One vector is turned by the same rotation once a tick. Each row is the vector after some number of ticks, and that number follows the row.
The counts run from 0 to 512.
[104 119 136 145  95 143  70 174 146 104 153 141 116 168 116 113 129 122
 134 177 182  94 158 105 162  96 143  99  87 188 120  83  96  83 130 149
 146 142 118 100 146 136 117  88 148 111 144 129 121 111 141 140  71 108
 154 143  89 128 148  98 148 103 117 103  91 138  99  89 151 133 136 167
 113 129 116 129 115 128 139 157 146 157]
330
[109 137 164 129  73 168  93 162 148 114 158 142 177 172  84 116  97 111
 156 172 147 107 161 113 136 113 148  94  64 142 149  92 110 110 139 164
 165 152 121  99 150 122 142  90 168 125 130 151 152 110 117 135 115 130
 140 185  91 126 194 135 129 106 106 114 116 111 128  95 138 124 122 120
 140 104  70 129 141 165 147 169 157 161]
3
[116 133 107 145  68 144 144 151 147  73 146  98 102 152  76 143 102 100
 129 156 164 124 140 108 111 109 135  94  75 188 131  97  95  73 125 164
 157 137 125  71 154 141 123 110 183  86 126 124 126  98 122 139 120 143
 151 168  84 108 173 113 137 127 122 110  65 122 136 121 156 119 115 138
 137 138  88 112 108 150 156 131 116 147]
228
[ 72 122 111 152 158 132 109 170 160 117 126 143 134 145 135 113 148 102
 117 182 154  99 131 136  99 126 149 142  93 197 163  94 107  90 138 145
 152  98 127  96 105  90  69 130 154 126 107  98 126  59 164 132  65 134
 135 135 100 107 143 106 132 125 120 132  95  90 103 154 103 141 169 157
 115 109 133 100 107 106 104 141 139 133]
503
[ 49 130 115 126 113 152  87 165 143 124 136 130 164 117 157 116 117 106
 154 185 146  80 131 107 114 114 124 102  58 194 130 105 121  92 132 123
 145 134 109 144  79 134 103  86 137 156 124 141 108  91 136 127  97 158
 127 172  92  92 133 133 112 124 107 103  87 106 105 120 115 139 171 136
 104 167  96 140 111 141 160 135 135 134]
51
[100 130 155 104 174 113 126 152 141 104 189 135 176 154 125 138 106 104
 139 174 157 112 150 138 125 122 173 138  73 140 159  69 139 117 125 160
 170 134 119 135 107 121 118 121 132 162 107 126 128  84 147 129 142 159
 137 164 123 120 172 122 161  92 102  67 107 110 123 142  90 148 148 130
 121  71 123 136 115 145 126 182 156 163]
161
[ 67  97  91 134 138 132 130 183 112 124 151 131 118 163 158 137 148  99
 139 181 178 108 149 108 111 101 122 130  85 147 140  97 102 116 135 153
 125 129 125 105 111 140  85 121 155 138  70  83 139  85 159 130  79 180
 146 158  97 109 158  77 110 125 128  93 108 128 105 152  99  87 160 170
  98 131  91 109 117 132 136 180 149 155]
382
[ 92 121 160 127  77 141  93 153 171 113 155 149 170 158  89 126 125 121
 149 183 124 101 157 114 102 120 134 112  52 154 137  94 115  96 144 154
 176 146 125 109 130 101 119 103 148 120 135 174 145 102 121 117 103 128
 143 192  91 131 167 152 125  99 127 111 114  97 141 124 126 146 136 125
 148 105  85 140 151 155 127 148 161 160]
472
[111 138 113 124 147 165 140 156 124 126 152 113 157 157 111 117 153  82
 152 138 129 111 118 123 139  91 142 112  70 157 138  98 133  82 127 146
 156 104  97 106 116  95  96 128 187 150  80 100 131  89 156 146 125 177
  97 154 108 118 179 144 153 141  95  95  99  97 128 141 121 122 159 131
 120 105 122 103 132 152 149 190 172 161]
159
[119 135 142 155 123 101 119 171 141  93 173 108 120 120 103 147 114  97
 142 163 162 107 156 145 117  91 169 108 108 161 146  68  88 125 129 152
 150 122 105 105 134 161 109 108 165 166 137 128 132  68 154 145 126 152
 159 142  79 124 189  86 169 101  96 101  95 138  96 112 151 122 108 143
 120 114 131 143 103 121 142 157 153 152]
492
[ 95 126 103 158 150 130 122 167 129 103 165 155 134 137 127 139  87 123
 134 169 164  94 184 146  86 169 160 132 103 164 161 102 100 128 138 163
 114 122 133 107 148 121 115 122 159 135  90 103 140  74 151 125 113 151
 150 183  85  87 152  75 126 102 117 118 110  68  76 152 126 119 158 129
 135  99 117 118  96 139 129 158 103 118]
319
[111 123 130 118 162 138 116 172 128 114 162 159 158 168 131 124 140 113
 140 170 153  98 178 142 153 119 144 147  98 109 161  58 113 135 122 159
 131 137 104 107 124 112  95 113 139 165 110  90 156  87 160 127  99 161
 134 141 105 103 165 109 141  89 115 103 128 115  92 127 115 119 159 137
 122  82 121 128 118 140 108 199 173 153]
486
[119 128 131 111 137 185 121 139 132 124 151 126 161 167 119 107 120  88
 172 143 117 137 113 107 144  95 139 102  58 138 119  54 112  90 137 139
 133 128  99 122 106 126 109 134 183 165 112 102 150  66 154 148 114 137
 129 141  96 128 186 169 158 159  95  88  66 135 129 138 121 109 157 137
 132 115 105 123  99 146 130 178 171 142]
344
[106 121 135 144 145 119 134 169 117 100 165 102 117 148 113 122 139  92
 145 146 154 117 126 121 126  74 188 110 107 163 146  91  92 102 120 153
 146 123 124  84 137 134  90 124 170 155  96  99 115  77 158 168 120 151
 152 138  97 137 167  93 173 110 123  97 117 120 121 129 132 112 121 157
 111 111 122 135 105 126 143 180 161 159]
163
[134 127 128 139 104 133 154 155 135  89 169 111 124 156  86 143 154  78
 152 127 147 120 114 122  96  79 177 116  92 152 154  86  94 113 121 178
 168 127 117  82 135 118 116 147 194 130  99 125 137  73 151 154 114 163
 133 158  95 109 196  97 169 100 134 110 102 101 142 134 131 116 104 137
 121 100 125 121 115 145 139 163 176 161]
164
[ 73 135 104 150 137 171 135 152 160 113 127 134 160 140 114 124 114  76
 129 156 138 100 130 108  81 118 142 100  44 180 150 114 138  67 138 134
 134 108 132 110 102 111 122 136 162 117  81 121 119  64 139 140 106 150
 125 162  95 128 162 132 137 143 129 123  82  82 118 159 111 130 194 130
 123 126 108 110 107 134 132 138 117 126]
177
[114 139 103 126 125 162 153 162 129 104 131 116 153 154 110 104 102  87
 143 129 148 123 101  95 123  87 134 103  37 124 137  52 131  83 127 141
 128 133  96 126 101 154  98 139 154 148 111 102 148  84 148 137 117 155
 106 156 101 103 164 153 147 154 102  74  93 158 120 133  97  97 172 146
 132 114 118 101 130 152 126 183 138 142]
200
[ 75 125  81 131  84 150 134 139 147  74 119 116 133 141 116 135  94  85
 134 142 135 107 105 124  70 118 129 102  57 176 133 106 107  80 138 124
 141 100 119  92  93 123  99 130 156 132 118 145 124  97 134 120 103 133
 123 181  92  90 140 111 119 137 132 112  76  75 129 135 145 135 157 116
 146 132 118  93 115 157 162  97 112 134]
275
[115 106 137 148 119 138  55 155 134  90 154 140 122 171 121 103  93 132
 139 138 152 128 172 127 146  88 144  97  65 144 126  48  83  94 125 161
 109 143 112 105 149 145  98 117 161 124 142 122 126  78 149 146  88 104
 194 142 108 121 142 115 135 142 128  89  84 125  85 106 130 105 135 154
 123 126 102 143 100 130 113 165 160 161]
469
[ 90 136 130 131 172 123 124 163 157 107 131 133 153 162 119 107 111  95
 110 161 158 117 138 133 118 110 172 116  39 170 150 100 142  60 133 122
 151 110 139 104 104 119  97 134 145 116  91 104 110  63 138 132  99 139
 137 148 111 120 148 126 151 128 122  90  84 103 118 136 108 142 189 162
 119  99 128 101  95 125 106 154 123 140]
363
[118 124 110 151 121 157 128 157 140  71 118 138 147 178 111 123  86  86
 123 144 148 145 130 107 116 117 147  91  44 134 137  64 104  68 126 149
 119 131 129 107 124 148 103 152 182 100  96 104 146  77 126 136 119 131
 136 152  93 106 152 136 131 153 115  88  66 135 115 144 127 109 168 142
 147 115 102  76 108 155 111 155 124 135]
465
[102 139 124 148  69 167 101 141 139  91 136 136 126 186 100 123 140 125
 151 137 143 113 141 104 139 111 116 119  84 169 116  77  79 100 139 158
 139 128 122  79 158 113 110 118 178 108 145 109 148 102 139 138  75 113
 159 163 101 116 161 119 120 121 131 117  91 109 136 122 152 125 130 143
 117 122  90 119 118 163 150 160 181 154]
187
[ 85 144 125 122 107 160 144 156 127 113 134 109 163 134 106 125 143  81
 143 140 126  76 109 118 109  92 145 115  84 181 153  88 129 108 133 122
 181  95  86 103  89 123  98 103 191 163 117 136 132  87 165 126 103 157
  86 159  86  96 167 125 155 108 101 116  95  74 117 104 142 127 132 115
 132 137 128  92 134 148 175 137 130 155]
396
[127 137 162 139 108 144  92 147 150  84 158 152 148 159  77 118 108 116
 138 149 137 123 184 139 125 126 173 110  90 177 165  74 100  98 131 164
 151 130 126  99 170 114 116 115 192 123 131 140 132  88 139 139 101 100
 148 167  82 124 171 121 166 108 101 114 122  90 105 117 153 145 119 125
 161  97 102 144 107 138 123 141 153 144]
268
[ 81 142  79 143 109 159 117 146 105  69 125 129 109 144 125 121  75 107
 143 145 150 107 161 122 109 140 122 104  79 160 135  70  85  95 118 168
 120 113 113 109 134 142  93 131 183 146 126 109 141  87 141 102 110 136
 126 163  73  73 134 108 101 148 114 113  61 105  78 118 139 101 141 112
 135 160 115 113 107 169 169 121 107 129]
418
[ 68 131 119 114 140 127 108 147 153  95 125 137 138 148 115 131 132 116
 126 174 171  72 130 128 154 116 142 113  96 214 146  99 108  91 136 133
 167  90 104 101 104 117  78  97 145 112 130 119 104  85 139 106  83 146
 123 154 102  80 141 110 152  95 110 102  64  93 116 112 141 174 143 140
 133 130 140 127 110 100 142 125 144 150]
456
[ 99 129 136 140 125 129 104 159 156  89 152 153 134 168  98 145 131 127
 135 165 161  89 180 154 145 138 152 133 105 184 149  87 102 124 144 160
 149 116 128  81 159  98 111  94 152 117 128 131 136  89 116 124 101 122
 160 164  95 108 162  81 147  58 113 115 110  72 104 114 169 151 119 114
 144  89 122 126 115 137 147 147 144 155]
128
[110 131 119 126 145 151 145 158 130 113 157 114 141 152 100  96 151  65
 130 130 147 138 106 108 100  70 174  93  65 153 158  78 118  98 127 124
 142 104 112  78 107 117 112 130 196 137  60 115 127  66 168 155 122 154
 126 140 101 143 192 124 165 131 116  93 116 113 128 152 131 101 129 139
 141 104 137 101 117 137 136 168 150 164]
303
[ 91 122  94 145 127 154 116 146 134  84 162 120 116 158 123 119  91  94
 125 143 163 134 150 130  97 119 159  86  70 138 151  70  77  86 130 146
  97 140 128  91 132 144 103 146 166 133  94 104 138  42 154 136 139 128
 171 144  92 118 155 100 127 148 134  92  90 117 105 154 145 100 152 145
 143 148  88 117  78 159 141 139 111 141]
181
[119 136 112 139 122 154 138 145 116  99 141 158 160 145 124 112  92 103
 159 142 133 119 153 129  97 138 125 127  78 123 139  58 104 132 131 167
 136 142 108 135 113 154 102 123 188 174  99  92 176  98 159 118 128 156
 115 178  70  91 185 141 125 135  93 110  96 113  87 128 124 109 157 115
 124 131  97 115 123 176 125 174 144 131]
482
[ 94 126 103 133 105 159 134 125 136  88 138 114 128 178 104 126 127  83
 131 135 138 143 109 106  96 126 152 106  64 133 132  73  92  69 117 156
 126 119 133  79 125 134 108 153 178 122  88 112 127  93 143 129 129 143
 162 162 103 111 175 113 130 150 140 100  68 116 146 168 127 103 157 144
 124 107  87 111  95 184 129 142 137 166]
182
[105 137 108 113 106 136 141 149 135 107 163 112 153 160 129 129  72  96
 142 155 151 131 130 108 125 116 153  97  52 119 127  66 116 107 126 156
 142 145 114 133 129 171 126 133 146 159 113 110 144  94 135 113 169 164
 147 170 105 115 180 147 134 143  94  63  89 151 138 124 104 109 162 133
 120 119  86 141 115 171 144 178 128 151]
385
[104 111 147 134 127 125  84 129 166  82 151 182 134 168 125 110  80 130
 134 165 160 138 178 127 123 135 162 122  54 123 143  59 104  99 130 153
 131 148 135 112 136 130  90 114 129 140 134 134 128  94 149 124 111 110
 179 155 101 111 136 107 128 119 118  79  88 132 102 137 114 123 145 147
 127  90 108 128 122 153  78 149 164 162]
468
[ 91 124  85 146 130 149 128 170 122  90 136 123 137 143 104 124  89  91
 128 158 161 117 166 136  99 160 166 103  77 173 151  94 110  84 132 162
 110 120 132 105 142 134 134 127 184 136  76 114 129  64 158 126 128 153
 147 183  79 106 171 101 135 136 109 119  98 101  93 160 139 110 170 119
 135 125 103 117  78 151 154 148  99 120]
320
[ 83 128 130 132 128 145  78 173 143 100 131 174 168 139 140 100  83 120
 142 184 162  79 161 118 109 136 140 117  53 162 127  82 132 110 130 146
 147 131 115 164  99 147  98  91 138 142 125 142 134 104 130 116  98 123
 141 173  85  91 142 133 122 122 117 106  89 115  87 120  89 136 165 122
 127 135 102 137 131 154 109 152 130 119]
236
[ 93 139 107 115 164 105 169 166 141  95 140 141 157 109 120 155  80 114
 130 161 163  95 134 137  86 156 160 147  62 167 154  76 138 110 120 146
 157 133 105 128  98 138 116 139 122 147  98 118 143  79 143 132 150 189
 117 162  94  97 167 112 161 106 104  77  75 115  99 147  83 133 160 137
 133  98 132 129 117 130 120 161  96 127]
259
[ 99 105 138 147 110 116  90 138 163 108 156 151 129 163  95 156 136 116
 135 195 160 106 168 139 106 128 153 126 107 180 152 103  68 121 124 163
 157 112 131  54 146  98  95 107 165 113 123 135 122  71 146 140  82 129
 171 175 103 111 165  80 155  85 134 127 110  79 124 143 160 148 116 151
 128 108 104 133  98 144 126 143 166 167]
411
